Each path below is one point turned by a fixed rotation once a step. After each direction that follows a path, write how fast that rotation turns it, in degrees per step (0 if it stays still).
Each turn is a multiple of 5 degrees from 10 to 175, or 0.
Each row of a path follows its step; steps can be skipped.

step 1: [-0.74 -1.33 -2.33 -1.66  3.35 -1.20 -1.25  0.11 -2.55 -0.46  4.01 -1.26
  3.42  0.31  3.16 -3.66 -1.22  0.06  2.20 -0.56  3.44 -1.35 -1.62  1.08
 -1.59  1.92  3.38 -1.40 -1.30  1.03  0.55 -2.55  1.44  3.36  0.95 -2.77
 -3.42 -1.62]
step 2: [-1.07  1.63  1.04  3.61 -3.87 -1.04 -1.78  0.62  0.05 -0.38  3.79  0.03
 -1.22  1.86 -1.00 -0.95 -0.58 -0.88  1.91 -2.37 -3.80 -3.23  1.64  2.29
 -3.86  0.18 -0.61 -1.10  0.75 -0.03  2.04  1.70 -1.99  0.79 -0.90  1.11
  6.03 -2.55]
step 3: [ 1.76  1.61 -3.81  0.28  4.53  1.26 -1.24 -0.21  1.18 -3.04  0.02 -4.46
  2.39  0.49  4.98 -0.30 -0.38 -2.28  2.54  2.21  2.00 -1.26 -1.46 -1.95
  0.30  0.70  2.40  3.24 -1.21  2.05 -0.37  0.87  1.17  1.79  1.31 -2.03
  1.88 -1.74]
step 4: [-2.49  2.11  0.81 -0.25 -4.04 -0.81 -0.92  1.12 -0.76  3.24  4.64  0.03
  0.14  0.92 -3.30 -1.96  1.45 -1.36  2.58  0.73  2.01 -1.30  0.34 -1.00
 -3.80  1.01  3.29 -4.87  1.02 -0.52  1.69 -0.38 -0.72  2.27 -1.25 -3.44
  1.22 -1.85]
step 6: [-0.86  3.43 -1.62 -1.27 -4.80  2.51 -1.90  3.23 -0.36 -2.35  5.37 -2.48
  1.32 -0.80  1.72 -0.18 -1.69 -2.00  3.36  2.38  0.82 -1.31 -0.10 -1.47
  0.46  0.48  2.78 -1.40 -1.00 -1.56  1.86  1.75 -0.70  1.77 -0.12  1.97
  3.62 -0.86]
step 7: [-1.34 -0.10 -2.29  3.75  3.79 -0.27 -0.81 -1.37  0.72  1.92 -2.06 -2.44
  0.35  2.38 -0.02 -1.06  1.52 -0.86  3.10 -0.92  0.13 -2.13 -2.04 -0.21
 -5.15  0.20  1.51  0.12  0.70  2.17  1.68 -1.92  0.43  0.99 -1.31 -6.51
  1.23 -1.73]
step 9: [ 2.06 -0.58 -3.22  4.63 -0.45  1.30 -0.43  0.51 -0.01 -3.73  1.49 -3.33
 -2.04 -2.66  1.22 -1.32  1.93 -1.89  2.14  0.08 -3.53 -0.85  0.74 -0.94
 -3.16  1.79  1.23  1.71  1.37 -0.47  3.83  0.87 -1.04  2.45 -2.07 -3.72
  3.17  0.21]
step 21: [-0.88 -1.83 -4.83  1.26  0.57 -3.72 -0.33  0.31 -1.29 -2.75  0.89 -3.37
  0.82 -2.61  5.10 -2.78 -0.50  0.24  0.21  2.01  0.59 -0.70  3.59  0.73
 -0.96  1.19  2.76 -0.70  0.45  0.68  0.61  0.00  0.61  2.91  2.74 -0.02
  4.06 -1.79]
Directions:
[ 0.49  1.33 -0.80  0.27 -0.14 -1.15  0.02 -0.59  0.57  0.45  0.62 -0.98
  0.43 -0.41  0.78 -0.19  0.78 -0.50  0.97 -0.29  0.46  1.52 -0.79  0.85
 -0.70  1.22 -1.14 -0.89  0.17  0.31 -0.38 -0.76  0.84 -0.42 -1.56  1.14
  0.54  0.43] -> 0
[-0.18  0.02 -0.19  0.47 -1.43  1.15 -0.36  0.20 -0.87  0.28  0.64 -0.09
 -1.34  0.33 -1.13 -0.33  0.51 -1.29 -0.05 -0.05 -0.31 -0.78 -0.09 -1.26
 -0.57  1.15 -0.77 -0.59  0.44 -0.35 -0.06  0.40 -1.35 -1.21 -1.03  0.83
 -1.14 -1.00] -> 160
[ 1.19 -0.16 -0.77 -0.32 -1.16  0.14  0.80  0.18  0.14 -1.09 -0.34  0.16
  0.39 -1.78  0.02  0.69 -0.60 -0.80  1.27  0.48  0.51  0.41  0.40 -0.72
 -0.98 -0.80  0.19  2.32  0.14 -0.49  0.00  0.69  0.12 -1.06 -0.07  0.44
  0.78 -0.34] -> 115
[ 0.10 -0.72 -0.54  1.30  0.39  0.22  0.47  0.22 -0.09  2.12  0.89  1.10
 -0.02 -0.49  1.02  0.45  1.19  1.49  1.23  1.03 -0.64 -0.30  0.33 -0.08
  0.37  0.25 -0.16 -0.39  0.57 -0.88 -0.26  0.96 -0.65 -0.85  0.50 -0.25
  1.11  0.36] -> 170
[-0.37 -1.71 -0.67  0.29 -0.70  0.44 -0.34 -0.30 -1.52 -0.38  0.19  0.26
  0.28 -0.29  0.65  0.03 -1.99  0.56  0.61 -0.37 -1.30  0.36  0.07  0.95
  0.20  0.80 -0.33 -0.07 -0.03 -1.04  1.65 -0.59  0.46  0.92 -0.56  1.11
 -0.38  0.44] -> 90
[-0.15 -0.23 -0.49 -0.27  1.58 -1.28 -1.27 -0.47 -0.36 -0.48 -0.64 -0.89
 -0.84  0.81 -1.11  0.42  1.18  0.22  0.12 -0.37 -0.30  0.42  0.48 -0.15
 -0.13 -0.23 -0.25  0.71 -0.41 -1.84  1.71 -0.50 -0.35 -1.30 -0.24 -0.41
  0.92 -0.14] -> 160
[ 0.00 -0.48  0.25  1.54 -0.68 -0.40  0.95  1.51  0.66 -0.10 -0.15 -0.64
  1.18 -1.02 -0.76 -1.10 -0.37 -0.05 -0.30 -1.45  0.57 -0.07  0.48 -0.38
  0.26 -0.43 -0.03 -0.88  0.59 -0.61  0.54 -1.43 -1.35 -0.26 -0.45 -1.10
  0.57  0.87] -> 145

step 0: [-1.90  0.81 -2.25  0.21  1.75  1.02 -1.81 -1.77  2.49  2.01 -3.98 -0.31
 -3.45 -2.34  1.54  1.16  1.44  4.83  3.30 -2.89  1.22  2.36  2.02 -2.17
  0.09  3.92 -1.44 -1.03  1.83  1.08  1.89 -3.10 -0.40  0.07 -2.86 -1.13
 -3.25  1.07]
step 2: [ 4.49 -1.92 -2.89 -1.06 -0.08  0.68  1.62  2.91 -0.81 -0.63 -1.48 -0.39
  0.97 -3.17 -3.12 -1.39  0.81 -2.63 -4.48  0.20  1.17 -0.36 -1.32 -2.13
  2.08  1.02 -2.12  2.06 -2.46  0.26 -0.64  4.81 -3.93 -2.17  2.28 -0.77
  2.59 -0.94]
step 4: [-3.54  1.96  3.55 -2.94  2.51 -1.55  1.26 -0.03  0.62 -3.23  2.55 -2.43
  2.10  2.38  0.71 -4.82 -1.12  0.62  3.19  5.14 -0.56  0.42  0.62  1.69
  1.49  0.10  0.27  0.70  2.36 -0.30  0.51  0.62  1.51 -2.21 -0.34  2.59
 -2.91  1.54]
step 6: [ 0.66  3.76  0.52  4.07  0.66  3.81 -0.42 -2.98 -1.77  1.04  0.63 -0.36
 -3.54  0.14 -0.15  5.67  0.37 -2.68  1.60 -0.65 -1.19 -3.59 -0.04  2.55
 -0.52  1.44  0.88 -1.11 -0.37 -0.89 -1.12  2.62  0.12  3.84  0.84 -3.79
  1.71  1.00]
step 7: [ 0.75 -4.03 -0.02 -0.16  0.21  2.84 -2.47 -1.27  0.01  0.75  2.62  1.44
  0.55  2.32 -1.32  0.84  3.45 -0.34  1.17  4.04 -1.31  1.42 -2.79 -6.63
  0.24 -2.56  0.90  1.54  1.71  1.19  0.98  0.64  0.86  1.93  3.23  2.00
  1.13 -3.40]
step 9: [-0.13  4.29 -0.36 -3.03  3.23 -0.39  1.14  3.28 -1.07  0.75 -3.06 -1.35
 -0.54 -0.65 -0.42  0.28  1.89  3.00  3.25 -0.81 -2.37  5.34  1.85  2.72
 -2.40  2.04 -0.25 -3.00 -1.45  1.41  2.91 -1.10  0.58 -1.36 -3.21 -2.27
  1.70 -0.29]
step 12: [-1.68 -1.08 -3.28  3.64 -0.24 -1.58 -0.92 -3.41  0.08  0.81  0.90  1.43
  4.58  3.39 -0.61  2.07  3.00 -3.08  3.71  0.50  0.63  0.92  2.07  2.66
  1.01 -1.01 -1.56  0.51 -0.66  4.67  0.20 -0.69  0.05 -1.36 -2.55  1.27
 -4.03 -1.03]
step 16: [ 0.00 -2.30  1.66  0.16  0.05  2.45 -1.45 -1.45  1.88 -1.59  3.25  0.35
  0.21 -1.18  1.67  0.30 -0.69  1.34 -1.93  2.03 -0.67  1.84 -0.23 -6.69
 -1.50  3.90 -2.73  1.48  4.17 -0.98  3.02 -4.88  0.74  1.37 -1.02  2.00
 -0.84 -0.45]
Directions:
[ 0.19 -0.18  0.17  0.79 -0.16  0.62  0.22 -1.64 -1.11 -0.28 -0.82 -1.04
  0.94 -0.83  0.65 -0.71 -1.10  0.87 -0.08  0.36 -0.91  0.51 -0.92  0.19
 -0.33  1.56  0.24 -0.81 -0.35 -0.31 -0.62 -0.55  1.20  0.11 -0.48  1.42
  0.16  1.29] -> 65
[-0.10 -0.04 -1.52  0.09 -0.94  0.86  0.95  1.23 -0.42  0.42 -0.09  0.21
 -0.49 -0.15  1.07 -1.51  0.45 -1.98 -0.62 -0.60  1.32  0.77 -0.75 -0.08
 -0.32  0.36  0.58 -0.15 -0.41 -0.31 -1.16 -0.39  0.57 -0.67  0.38 -0.89
 -0.46  0.75] -> 120
[-0.62  1.24 -0.95  0.61 -0.55  0.48  0.09  0.24 -0.55  0.04 -0.08  1.48
  1.00  0.35  0.55  0.08 -0.78  0.35 -0.83 -0.76 -0.69 -1.31  0.54  0.54
 -0.21 -1.65 -0.20  1.75 -0.35 -0.41 -0.54 -0.28  1.35  0.74 -0.90  0.78
 -0.27 -0.43] -> 160
[ 0.04  0.25 -0.97  0.65 -0.62  0.13 -1.42  1.12  0.83 -0.21 -1.42 -0.30
 -0.15 -0.33  0.91  0.08 -0.57  1.36  0.79  0.56  0.21  1.18 -0.35 -0.55
  0.05 -0.40 -1.03 -0.04 -0.81 -0.07 -1.07 -0.38 -0.77 -0.82 -0.87 -0.38
  1.52 -1.24] -> 40
[ 0.10 -0.46 -0.20  0.32  0.09 -0.05  1.04  0.53 -0.01  1.50 -0.02 -0.91
  0.15 -0.36  0.74  0.10  0.53  0.71 -0.65  1.19 -1.03  0.82  0.57 -1.34
  0.24  0.03 -0.53  1.22  0.24  0.44  0.92  1.78  1.14 -0.20 -1.16 -1.25
 -0.57  0.60] -> 155
[ 1.78 -0.27 -0.54 -1.43  1.17 -0.40  0.61  0.48 -0.27 -1.48 -1.26  1.14
  0.13 -0.30  0.56  0.28 -0.16  0.35 -1.16 -0.14  0.37  1.01 -0.15  0.77
  0.15  0.39 -1.66  0.17 -0.70  0.40  1.24 -0.37  0.49  0.22  0.54  0.16
 -0.73 -0.14] -> 45
[ 1.15 -0.14 -0.26  0.29 -0.43 -0.49 -0.91 -0.69  0.20 -0.85 -0.28 -0.40
 -0.43  2.38 -0.02 -1.16  0.39 -0.86 -1.06 -0.31 -0.35 -0.82  0.19 -1.05
  0.43  1.31 -0.19 -0.50  0.13  0.19 -0.23  0.74  1.03  0.59 -0.85 -0.12
  0.47 -1.55] -> 85
[ 0.26  0.46 -0.65 -0.69  0.42  0.42  0.56 -1.11  1.11 -0.47  0.56  0.01
 -0.12 -0.12 -0.36  0.97  1.29  0.56 -2.03  0.28 -0.39 -0.39 -1.50  0.38
 -0.47 -0.78 -0.08 -0.37 -0.14  0.28 -1.52  0.62 -0.36  0.21 -0.23 -0.71
  1.62  1.08] -> 85

step 3: [ 1.85  3.72 -0.67 -1.26  1.55 -0.53  0.24  1.10 -3.40 -1.89  0.25 -0.63
  4.10  0.28  2.48  3.98  2.40 -3.89 -0.87 -0.18 -3.78  2.84  0.94 -0.91
 -3.28  1.86  4.41 -2.36  2.50  1.08 -0.31  3.39  1.58 -4.74  1.08  1.28
 -2.05  1.51]
step 5: [-0.67 -0.22 -0.33 -1.06 -1.11 -1.89  1.75 -0.79 -0.36 -1.60  0.99  3.91
 -0.21  2.25  1.74  6.97  4.47  1.96 -0.74  0.44  2.61  4.89  1.12  2.93
 -4.40 -0.22  2.63 -1.54  1.07  1.91 -1.89  0.08 -1.06 -0.76 -1.74  1.52
  1.91  3.96]
step 10: [-0.81 -4.57  3.12  3.88  3.08 -2.10  1.42 -0.70  5.89 -4.11  1.13 -1.07
 -2.28  0.47 -0.45  3.15  3.50  0.29  4.40 -0.24  0.30 -0.56 -1.01  2.16
 -0.80  0.71  0.03  0.43  2.24 -1.35 -0.01 -2.35  1.80  0.26  2.07  1.10
  0.52 -4.63]
step 11: [ 1.48  3.12  1.83 -1.39 -0.16 -1.73 -1.83  2.71  0.49 -0.27 -3.44 -1.73
  0.07  4.88 -0.28  2.77  4.27 -3.78  3.56 -1.70  0.26  2.68  2.01  2.81
 -0.50  0.39  2.23 -1.29 -2.43  1.14 -0.68 -3.34  1.79 -3.05  1.40 -1.56
  4.40  2.62]
step 14: [ 2.45  0.89 -0.36 -2.32  0.04  3.00 -4.84 -3.81 -0.64  2.80  0.41 -1.21
 -1.53  3.43 -0.23  0.84  3.92 -1.41 -0.07  0.56 -0.79 -0.41  2.32 -0.89
 -0.37 -0.14  3.25 -1.36 -3.00 -1.77 -0.99 -5.33  0.17 -6.17  1.43  3.00
  0.21  2.07]
step 15: [-1.96 -2.97 -1.68  6.47 -0.07  0.35 -2.37 -1.23  0.31  2.75 -0.62  0.39
 -1.22 -1.19  0.80  1.88  3.55  1.66  1.66 -1.62 -2.79  2.38 -0.33 -4.88
  2.82 -1.39  2.35 -1.89  0.49 -2.63  2.42  1.16  4.00  0.92 -0.64  0.06
 -2.99  3.79]
step 17: [-2.20 -2.47 -0.99 -0.16 -2.00  1.17 -4.79  0.38 -0.24  3.17 -1.38  0.88
  1.69 -0.11 -3.46 -0.89  4.56 -1.44 -1.27 -0.72 -3.12  2.55  4.85 -1.69
  0.06 -2.18  1.31  0.89 -0.38  2.18 -1.35 -2.47  2.56 -1.96  4.87 -1.12
 -0.43  4.44]
step 20: [ 2.66 -0.57 -2.13 -1.13  5.69  0.51 -3.84 -1.15  1.74  0.98  0.24 -0.09
 -1.06  0.99 -5.32 -3.61  3.23 -0.89 -0.31  0.46 -1.14  3.93 -0.55 -2.73
 -4.65 -2.70  1.22  2.02  0.91  4.03  0.95 -2.18 -0.41 -0.73  1.67  1.27
 -1.02  2.17]
Directions:
[ 0.05 -1.69  1.06 -0.06  0.41  1.49 -0.29  0.64  0.27 -1.21 -0.28  1.89
 -1.24 -0.92 -0.14 -0.25  0.27  0.67 -0.33 -0.51  0.00 -0.60  0.23  0.27
 -0.58 -0.89  1.11  0.00 -0.05  0.31 -0.06  1.50  0.33 -0.04  0.91  0.99
 -0.04  0.75] -> 145
[ 1.15  0.85  1.17  0.73 -0.83 -0.46  0.38  0.27  0.34  0.08  0.12  0.07
  0.23 -0.79  1.41  0.40  0.78  1.17  1.73 -0.17  1.21 -0.19  0.04  1.29
 -1.30  0.50 -0.28 -0.07 -0.12  0.27 -0.70  0.19 -0.29  0.49 -0.50 -0.26
 -1.87  0.39] -> 135
[ 0.48  0.34  0.20 -0.63  0.30  0.38 -0.56 -0.44 -1.13  0.87 -1.54 -0.59
 -0.54 -1.12 -0.31  0.23 -0.92 -0.62  0.81  0.10 -0.73 -0.46 -0.16 -1.87
 -0.96 -0.05  0.66  0.45  0.08  1.42 -0.79 -0.43  0.09 -0.90  0.93 -1.16
 -1.14  0.44] -> 130
[-0.42 -1.07  1.12  0.30  1.17 -1.40  0.06  0.57 -0.37  1.45 -0.10 -1.07
 -0.14  0.80 -0.44 -0.53 -0.12  1.07 -0.43  0.19  1.06 -0.31  0.43  0.44
  0.48 -1.10  0.78 -1.35 -0.58 -0.27 -0.93  0.11 -1.12 -1.20 -0.04 -0.70
  0.19  0.94] -> 110
[-0.09 -0.18 -0.57 -0.56 -0.18 -1.78 -0.83 -0.55 -1.04 -1.34  0.21 -0.07
 -0.16  0.43  0.89  0.83 -2.11  0.66 -0.05  1.07 -0.50  0.70 -0.02  1.05
 -0.36  0.18  0.33  0.38 -0.51  0.12 -0.68  1.86  0.26 -0.30  0.51  0.05
 -0.02 -0.81] -> 10
[-0.45  0.10  1.02  0.16  0.16  0.85 -0.73 -1.32 -0.81  0.08  0.45 -0.29
  1.02 -0.28 -0.19 -0.31  0.08  1.79  0.66 -0.64 -1.48  1.20 -0.84  0.60
  0.28 -1.36  0.92  0.08  0.25  0.29  0.64 -0.76 -1.01  1.35  0.33 -0.54
  0.26 -0.81] -> 135
[-0.86 -0.18 -0.77  1.13  0.27  0.32 -0.21 -0.71  1.06 -0.71 -2.00  0.18
 -0.47  0.15  0.33 -0.19  0.74 -0.55  1.24  0.82 -0.80  1.10  0.14  0.67
  0.52  0.60  1.10  0.26 -0.34 -1.45 -1.61 -0.75 -0.73 -0.43  0.06  0.29
  0.03  0.47] -> 10

step 1: [ 2.54  0.28 -1.55  2.15  1.03 -3.57  2.30 -3.54  2.59  1.98  0.05 -3.65
 -0.98  2.32  0.69 -2.12  4.96 -0.94 -0.60  1.64 -1.00  1.60  0.33 -0.72
  4.68  0.77  0.22 -0.12 -0.70  2.28  0.86 -1.38 -0.45  3.49  0.02 -0.98
 -0.54  0.39]
step 3: [ 0.16  0.58 -3.84 -0.27  1.35  1.94 -1.82  1.14  1.84 -3.34 -1.63  2.39
 -2.01  2.40  2.20 -1.95 -0.12 -0.28  3.02 -3.35  2.42 -1.97  0.45 -0.84
  3.41 -0.57 -2.05 -1.44 -1.82  0.03  2.39  0.08 -3.40  3.53  1.96  1.23
  1.81 -0.24]
step 6: [-1.52 -1.42 -2.38  2.60  4.13  1.58  0.33 -3.16  1.99  0.63 -0.74  0.31
 -1.38  0.21 -0.95  0.46  1.01  2.31 -1.09 -4.61  0.46  3.34  0.95  2.06
  0.00 -3.68  1.93 -3.50  0.51 -1.04 -0.80 -1.68  2.40  2.46  0.48  0.00
  3.56  1.75]
step 7: [-2.88 -1.88 -1.26 -1.88 -0.47  1.51  0.61 -1.17 -0.52 -1.57 -3.47 -3.74
 -0.10  2.57  0.45  4.13  1.80  1.73 -1.23 -1.33 -0.12  0.91 -0.32  1.56
  0.51 -3.56 -3.26  1.37  0.12 -1.23 -0.67 -0.30 -1.19  4.59  1.50  3.85
 -2.26  1.12]
step 10: [ 2.63 -1.94  0.41  3.77 -0.28 -0.02  1.14 -2.20  3.70 -0.55  0.46 -2.99
  3.53  1.67 -0.81 -0.86  3.68  0.86 -1.98  1.67 -0.93 -2.75 -1.32  2.05
  0.41 -1.14  0.76  0.18 -1.19  3.14 -4.42 -0.52 -0.72  2.45  1.15  1.48
  2.90  1.55]
step 13: [ 1.86 -0.83 -3.36  1.61  2.00 -1.02 -0.05 -3.73 -2.61  2.38  1.22 -2.48
 -2.58  4.61  0.82 -3.51  1.46  0.55  1.74  2.82 -0.75 -2.33 -2.74 -0.63
  3.62 -0.91 -1.21  0.45  0.65  1.95  2.58  0.34 -1.14  1.94 -0.66  0.09
 -2.08 -0.58]
step 14: [-0.49  0.05 -2.75  2.55  3.18  1.45 -1.16 -2.05  1.52  1.04  3.23 -0.25
 -3.99  1.03  1.78 -3.95 -0.26 -0.77 -1.29 -0.53  2.32  3.58  0.72  5.44
  0.58  0.23  0.80 -0.79 -0.78  1.66 -1.73  2.14  0.00  3.03  0.82 -1.40
  1.93  1.21]
step 16: [ 0.51 -0.71 -2.11  0.80  4.64  2.23  1.10 -2.24 -3.83 -3.88 -3.47 -0.26
 -1.22  1.22  0.18  3.01 -0.64  0.39 -1.07 -1.71  1.52 -2.29 -0.22  0.49
  0.74 -2.96  0.18 -1.71  0.33  0.67 -3.46  2.08 -3.62  1.27  0.69  1.39
 -2.77 -0.47]
Directions:
[-1.61 -1.11 -0.04  0.29  0.49 -0.65  0.46  0.90 -0.47 -1.03 -1.12 -0.99
  1.03 -0.87 -0.66  1.01 -0.23  0.95 -1.07  0.03 -0.42  0.64  0.07 -0.16
 -0.73 -0.80 -0.41 -1.04 -0.11 -0.75 -0.59  0.79  1.42 -0.09 -0.88  0.71
 -0.34  0.75] -> 35
[-0.26 -0.54 -0.19 -0.73 -0.54  1.20  1.36  1.11  0.01  0.82  1.27  0.43
 -0.04  0.58 -0.57  0.80  1.19  0.62  0.49 -0.52 -0.43  0.19  1.26  1.06
  0.99  1.00  0.70 -0.99 -0.06  0.42 -0.93 -0.33  0.10  0.11  0.26  0.96
  0.71  1.49] -> 85
[ 0.15 -0.80 -0.55  0.01 -0.60  1.12 -1.03  0.22 -0.35 -0.97  1.18 -0.08
 -0.60  0.11  0.39 -1.27 -0.94  1.22  0.73 -0.39 -1.66  1.07 -1.25  0.11
 -0.26 -0.32  0.93 -0.84 -1.27  0.14  0.21 -0.78  0.11  0.28 -0.40  0.03
 -1.40 -0.16] -> 40
[ 2.07 -0.81 -1.06  0.39  0.35 -0.20  0.12  1.04 -1.05  0.26  0.57  1.29
  0.54  0.99 -0.39  0.19 -0.23 -0.46 -1.05  1.22 -0.05  0.83  0.67 -0.23
  0.73 -0.19  0.38  0.73  0.13 -0.24  0.82  0.89  0.67  0.00 -1.13  1.05
 -0.39 -1.08] -> 85
[-0.38 -0.03 -1.22 -0.88  0.64  0.24  0.13  1.75  0.23 -0.04 -0.06  1.28
 -0.67 -0.87  0.91 -1.58 -0.11 -0.86  0.32 -0.64  1.28  0.80 -0.54 -0.28
 -0.44 -0.01 -0.68 -0.05  0.14 -0.17 -1.01 -0.54  1.67 -0.25 -0.05 -0.45
  1.33 -0.34] -> 125
[ 0.48 -0.49  0.89  1.73  0.11  0.18  0.84  0.29  0.07  1.06 -0.58 -0.19
 -1.44 -0.29  0.00  2.03 -0.26 -0.80  0.49 -1.01 -0.70  0.22 -1.41 -0.75
  0.49  0.50  0.36  0.00  0.13 -0.17 -0.74 -0.91  0.93  0.66 -0.12  0.15
 -0.06 -1.32] -> 65
[ 0.22 -0.02  0.39 -1.82  0.29  1.62 -0.62 -1.13  0.82  0.42 -1.28  0.37
 -0.54 -0.95 -1.01 -0.32 -0.81 -0.57 -0.25  0.38 -0.50  0.16  0.28 -0.54
 -0.31 -0.42  0.98  0.34  1.53  0.67 -0.42 -0.02  0.31  0.99 -0.81  1.45
 -0.21  0.46] -> 35
